In the rows, zero is written as 128.
A single turn carries every row of the set below to another of its rows. Some are shown first; where does it send the rows asked next?
N: [152 113 145 109 121 124 139 137 104 151 179 128 130 104 135 121 151 126
 142 115 105 122 134 145  96 127 142 130 102 135 110 142  88 134 140 114
 143 116 100]
Z: [130 134  94 122 117 132  99 133 131 173 168 103 130 152 142 152 169  93
 124 109 120 132 108 121 130 123 122 121 109 134 176 139 107 115 116 112
 142 103 124]
E: [126 123  99 146 123 122 118 138 126 166 169 137 153 111 104 151 202  95
 120 123 130 152 119 120 118 108 130  91 123 109 147 131 116 125 120 131
 127 109 131]
V: [120 125 100 132 123 125 125 139 133 165 174 141 144 120 121 159 206 102
 127 115 125 156 126 119 119 113 129  96 129 127 143 132 128 125 124 144
 124 109 136]
X: [148 126 112 149 112 126  95 115 123 182 150 113 127 131 111 138 180 105
 146 118 119 143 119 104 112 137 107 102 114  99 174 119  95 126 129 123
 123 103 123]
K: [149 119  89 133 114 129  94 129 117 169 171 104 143 140 121 156 171  87
 127 124 120 141 113 120 128 131 125 122 110 124 181 139  94 119 112  86
 145 108 126]
H: [149 114 140 109 125 128 135 134  96 147 183 124 136 101 133 126 154 118
 138 126 105 119 130 150 100 124 141 126 104 128 109 137  86 141 139 114
 153 111  98]
F: [152 122  94 116 110 136 103 130 125 171 179 104 130 152 139 163 180 100
 136 116 116 141 129 124 134 138 128 127 123 138 175 137 107 121 108  96
 135 105 138]
U: [152 113 143 106 123 128 136 135  97 149 186 122 136 105 139 130 156 122
 141 127 104 119 136 150 101 127 144 128 108 131 106 136  87 138 138 113
 150 109 102]
W: [152 113 145 112 123 123 138 137 106 147 180 127 132 103 132 121 153 125
 139 118 105 124 137 148  98 127 141 131 103 135 109 143  84 137 139 108
 146 112 100]
P: [163 122 115 136 113 125 101 120 129 180 163 116 123 134 121 149 195 107
 150 120 111 154 145 108 114 150 110 107 123 115 172 118  95 129 131 113
 118  92 142]
R: [137 132 112 132 114 127 102 118 132 181 159 118 114 142 134 145 184 108
 151 106 114 148 127 102 109 140 106 108 115 122 174 124 111 127 138 140
 123 100 131]
D: [144 116 142 108 126 127 136 137 102 148 185 122 134 106 141 129 153 121
 140 122 104 118 132 150  99 125 141 129 102 132 108 139  89 139 141 117
 153 109  99]
C: [151 114 145 113 120 123 138 137 104 148 176 126 135 104 134 121 152 126
 139 117 106 120 131 145 100 125 141 130 103 130 108 143  87 135 139 109
 143 113  99]
S: [139 117 102 137 119 125 123 137 125 163 178 139 151 111 108 161 212  99
 126 124 124 161 140 123 119 119 133  97 133 120 147 129 115 127 119 121
 122 105 143]

F goes to K
N goes to W
D goes to U
Now find these:
V goes to S
P goes to X

A single turn carries every row of the set below to another of its rows. Some are shown first; where does it send the rows asked next?
pelav: [140 137 136 122  99 133 124 128 123 138 109 124 138 136 119 104 144 114
 114 141 112 151 119 127 108 133 152 117 109 120 141 115 155 115 123 135
 125 135 170 138  91 151 131 112 126 105 146 103  98 142 131 147 113 121
 146 154 115 119 134 139 117 109 133  87]
gib: [137 107 125 110 113 116 126 134 107 132 147 136 137 133  94 142 119 130
 125 129  98 131 128 113 120 129 147 123 111 146 120 135 127 140 117 144
 109 154 174 149 116 155 106 145  84 129 137 134 138 103 138 118 133 104
 115 129 136 114 123 152 128 136 126 106]
Vup: [118 116 126 143  79 147 105 110 110 138 130 109 152 106 123 141 124  90
 151 132 103 129 114 122 108 122 147 103  98 118 160 127 126 109 112 129
 112 137 180 128 106 130 152 139 117 115 133 157 126 120 151 134 110 106
 135 138 130 134 115 132 121 124 143 131]
fugi: [122 111 174 128  84 134 101 124 148 157 121 115 145 123 130 154 125 107
 133 133 125 114 139 128 102 113 139 110 100 118 148 115 115 115 118 129
 126 110 159 132 105 156 127 160 125 133 131 157 101 127 150 111 156 114
 123 131 124 117 125 147 133 132 124 133]
Lefe: [141 112 106 106 132 114 156 111 154 123 139 114 129 140 121 136 121 134
 118 130 112 128 139 131 127 120 144  76  94 119 130 109 130  75 116 157
 113 148 142 126 125 176 141 117 106 131 139 139 117 108 138 109 110  99
 142 129 138  95 109 150 135 134 138 113]
Vene: [122 132 135 116  94 127 108 103 126 115 121 126 139 125 104 128 125 127
 132 108 133 137 111 127 127 134 149 133  96 102 148 122 135 115 104 136
 122 109 154 131 136 135 138 143 147  98 103 134 127 137 136 136 132 133
 127 155 162 130 136 147 147 147 148 100]
doru: [121 135 136 127  99 147 121 133 130 136 103 104 135 115 126 128 120 123
 125 120 108 126 112 138 104 134 134 110 103 120 162 121 118 114  71 146
 110 130 140 131 120 150 142 142 145  78 137 126 110 131 128 112 112 124
 166 145 152 103 118 131 135 114 131 117]
pezu: [116 133 133 130  88 129 126 112 137 145 120 121 143 137 119 151 163 111
 123 137 108 128 137 124 127 127 127 116 105 142 145  92 118 117  86 126
 120 113 174 143 100 140 131 130 135 127 140 111 118 108 153 124 141 122
 129 127 121 137 139 162 142 131 121 109]
teme: [118 114 110 113 121 125 133 103 135 131 126 144 130 129 110 124 125 113
 138 123 135 127 114 130 119 114 171 106 130 137 134 107 109 113 129 181
 121 120 170 144 110 177 138 146 118 115 145 128 132 120 137 104 146 123
 160 126 120  88 120 146 113 159 137  95]
res: [139 114 113  99 136 104 139  92 142 126 128 130 141 135 117 137 119 129
 127 136  98 113 132 145 115 127 136  86 108 140 134  99 146  83 125 158
 114 155 146 119 108 154 137 122  99 116 151 139  98 118 145 118 118 101
 145 134 141 101 114 144 132 133 144 111]
leg: [150 105 123 106 117 137 129 142 116 132 161 125 136 130 105 144 114 142
 133 114 116 121 144 111 115 127 147 103 113 139 124 149 140 146 134 140
 106 148 174 139 111 159 107 137 104 124 132 137 139 109 119 124 136 112
 119 129 140 120 123 137 127 133 143 101]
kele: [118 145 158 124 121 135  92 126 129 131 125 111 121 124 114 156 141 122
 100 127 133 150 117 135 104 131 130 116 115 110 156 122 132 126  78 152
 138 126 144 132 117 148 132 140 130 135 134 139 125 137 115 111 119 114
 155 131 139 115 119 143 148 124 132 108]
lum: [136 109 125 111 117 119 128 135 105 127 153 142 135 133  96 133 117 126
 126 129  92 130 132 114 117 127 149 122 105 147 126 135 136 141 113 140
 109 157 165 150 112 164 112 147  88 130 138 138 131 101 133 115 135 104
 113 131 135 112 126 148 127 132 125 104]
pil: [162 110 143 121 120 158 122 121 152 146 139 109 143 125 135 130 121 130
 129 120 137 131 144 124 100 113 147  90  94 117 132 138 152 133 151 150
 118 119 159 145 119 133 139 124 132 107 124 137 133 133 105 126 134 118
 138 140 134 131 115 132 131 119 161 107]
maz: [126  94 123  93 116 139 119 114 139 137 143 134 125 132 114 125 111 135
 106 122 104 106 113 114 113 125 142 105 102 160 133 133 109  96 136 163
 105 144 173 122 119 149 126 148 133 106 133 113 114 126 153 135 131 131
 118 133 133 107 146 140 112 135 120 146]
fenuk: [149 135 149 121 108 147 142 118 167 154 101 128 126 143 120 127 135 118
 118 130 108 151 122 133 126 124 151 141 113 111 121 113 134 118 113 137
 145 118 170 153 122 154 127 134 117 120 126 115 106 150 148 127 112 123
 147 135 142 113 142 137 113 135 130 101]
Fomer: [161 113 137 116 118 154 118 122 147 151 145 110 135 128 129 126 111 127
 128 117 130 129 148 122 106 124 158  92  97 125 134 149 151 138 148 139
 122 119 167 142 117 136 132 132 133 108 117 137 139 126 104 140 134 117
 141 141 129 128 119 132 124 115 158 116]
Sadek: [137 134 154 151  86 140 143 106 146 127 137 114 149 154 121 115 146 126
 147 121 118 114 115 141 130 132 137  95  94 131 143 129 135 128 136 130
 141 140 154 164 122 145 138 131 137 115 135 132 126 121 114 113 131 130
 119 126 148 111 132 146 131 109 159 128]
medig: [142 113 124 142 111 146 151 119 163 128 122 105 136 131 148 138 131 117
 116 130 116 153 129 108 120 119 138  97  88 121 137 120 112  95 101 142
 111 113 136 155 152 172 128 123 134 125 124 133 150 109 126 102 121 116
 124 124 142 121 112 139 136 127 140 125]
savov: [115 112 112 114  69 133 121 112 121 142 137 118 147 109  93 141 118 120
 150 129 116 136 125 127 123 132 149 125  91 129 178 134 136 106 109 164
 116 107 172 128 109 134 147 137 120  99 129 147 114 121 142 123 105 113
 119 127 129 132 114 138 109 134 145 115]
Velu: [124 129 148  97  86 120 103 114 135 118 121 121 146 119 101 151 111 130
 132 126 135 107 134 130 115 114 134 121  91 114 142 120 135 104 121 125
 127 111 153 121 110 154 121 163 135 127 126 153  97 137 152 113 147 110
 109 139 139 114 136 152 131 146 139 105]
vur: [131 128 147 120 119 125 111 107 141 132  95 124 146 102 133 128 118 105
 130 140 115 134 112 111 117 145 157 112 119  87 142 113 137  88 136 139
 122 123 150 136 125 158 118 143 103 136 128 141 126 157 130 120 103 132
 136 151 132 116 149 145 127 129 143 128]
kote: [125 119 139 116  96 116 126 141 135 163  90 136 144 136 125 122 153 117
 138 146 105 149 116 126 106 132 162 116 109 116 174 109 125 106 129 146
 105 118 152 142 120 168 123 111 118 103 139 159 127 137 145 127 125 135
 128 153 130 113 109 156 120 114 143 118]
Faz: [141 111 120 143 116 144 152 124 163 125 119 104 137 135 155 140 128 118
 115 128 119 149 122 116 125 118 149  99  98 120 138 110 116  91 101 147
 103 111 135 146 145 180 134 127 119 132 123 132 142 103 130 104 120 110
 135 118 141 121 116 148 141 134 144 122]
gomaf: [117 112 109 118 123 129 132 108 137 130 132 150 135 127 110 127 127 113
 143 124 129 130 114 124 117 116 165 110 126 139 136 112 113 112 125 185
 121 121 167 142 105 174 137 142 120 121 144 126 137 117 129  99 152 128
 159 122 122  89 122 153 117 160 139  95]
gure: [120 124 152  85 111 127 103 149 140 148  99 129 122 133 114 143 147 136
 119 135 111 138 117 139  98 123 149 121 113 125 177 128 124  96 103 166
 114 134 159 135 124 170 123 117 132 117 157 154 123 145 134 116 123 119
 144 142 132 107 109 160 129 123 125 118]
Sipif: [139 133 154 146  91 139 144 112 144 134 138 113 132 153 118 119 139 131
 147 125 112 112 122 138 133 137 133  99  99 140 138 138 135 130 137 126
 142 136 157 158 119 142 137 132 132 114 125 135 126 118 119 121 139 128
 115 129 147 104 140 155 122 102 157 133]
sani: [114 130 130 132 117 126 116 124 117 113 137 110 126 139 162 115 142 119
 114 112 131 126 122 122 110 126 148  96 105 127 138  84 126  88 122 139
  90 116 151 140 110 161 136 110 129 122 152 118 127 110 107 113 129 126
 129 149 131 131 109 154 138 122 153 122]
verog: [141 117 123 107 106 148 110 106 140 139 117 124 147 111 154 149 113 105
 129 123 113 131 134 111 123 123 142 102 100 129 136 105 132 111  80 133
 109 114 185 136 122 137 139 141 133 116 130 108 113 126 152 135 126  99
 140 141 113 145 136 140 141 130 128 101]
des: [115 134 140 133 117 126 110 124 117 113 142 111 125 126 153 120 144 114
 112 110 131 131 125 120 113 133 141  93  97 127 135  90 123  93 125 131
  89 119 150 151 121 159 133 116 130 116 152 116 131 124 103 118 134 123
 120 148 132 138 107 153 138 112 152 123]
fol: [120  93 122  97 121 143 118 115 144 135 147 136 122 136 115 129 115 131
 106 123 101 107 118 115 113 127 140 117 103 158 132 135 112  93 140 161
 104 144 168 125 123 146 133 153 136 106 133 117 115 128 148 134 131 128
 127 129 135 104 146 139 104 138 125 141]
tafik: [139 118 112 100 133 103 140  96 137 128 130 120 142 137 109 138 119 126
 127 139 105 114 133 140 114 128 134  89 110 135 132 101 140  83 127 161
 121 154 144 119 102 159 139 118  93 119 153 131 102 118 151 116 116 100
 147 138 137  97 114 142 130 131 140 110]
vebur: [132 138 126 121 114 141 122 124 123 120  95 114 137  90 107 130 117 119
 136 127 109 121 107 124 107 141 145 117 114  97 149 123 129  90  97 151
 106 143 150 141 117 161 117 158 105 119 145 133 132 145 121 111  96 128
 157 140 142 109 145 155 127 126 120 119]
Lef: [131 110 145 111  91 116 120 119 139 140 124 117 149 122 106 136 132 137
 118 140 128 142 133 127 116 141 132 128  92 115 171 127 153 115  94 155
 130  99 144 127 128 137 129 132 119  85 110 123  98 115 121 116 123 125
 109 144 131 123 123 148 148 118 140 110]
rep: [111 123 106 112 124 122 127 123 126 121 145 126 120 133 124 116 136 122
 134 113 142 121 121 127 124 117 163  95 121 123 130  96 109  92 131 166
 102 124 168 146 114 175 139 134 120 114 148 117 132 112 110  96 142 126
 151 132 120  95 109 161 115 145 144 104]
zep: [129 102 126 114 104 143 137 113 144 127 152 129 119 147 119 131 128 146
 124 116 113  96 120 119 126 134 133  93 108 160 141 143 119 108 141 153
 119 148 173 133 123 152 129 149 135 109 131 122 114 127 132 129 127 132
 106 118 145 102 144 144 104 127 136 144]

Sipif goes to sani
des goes to pil
Vup goes to vur
Now find these:
Lef goes to doru
pelav goes to verog
maz goes to teme
rep goes to leg
vebur goes to Velu
gomaf goes to lum

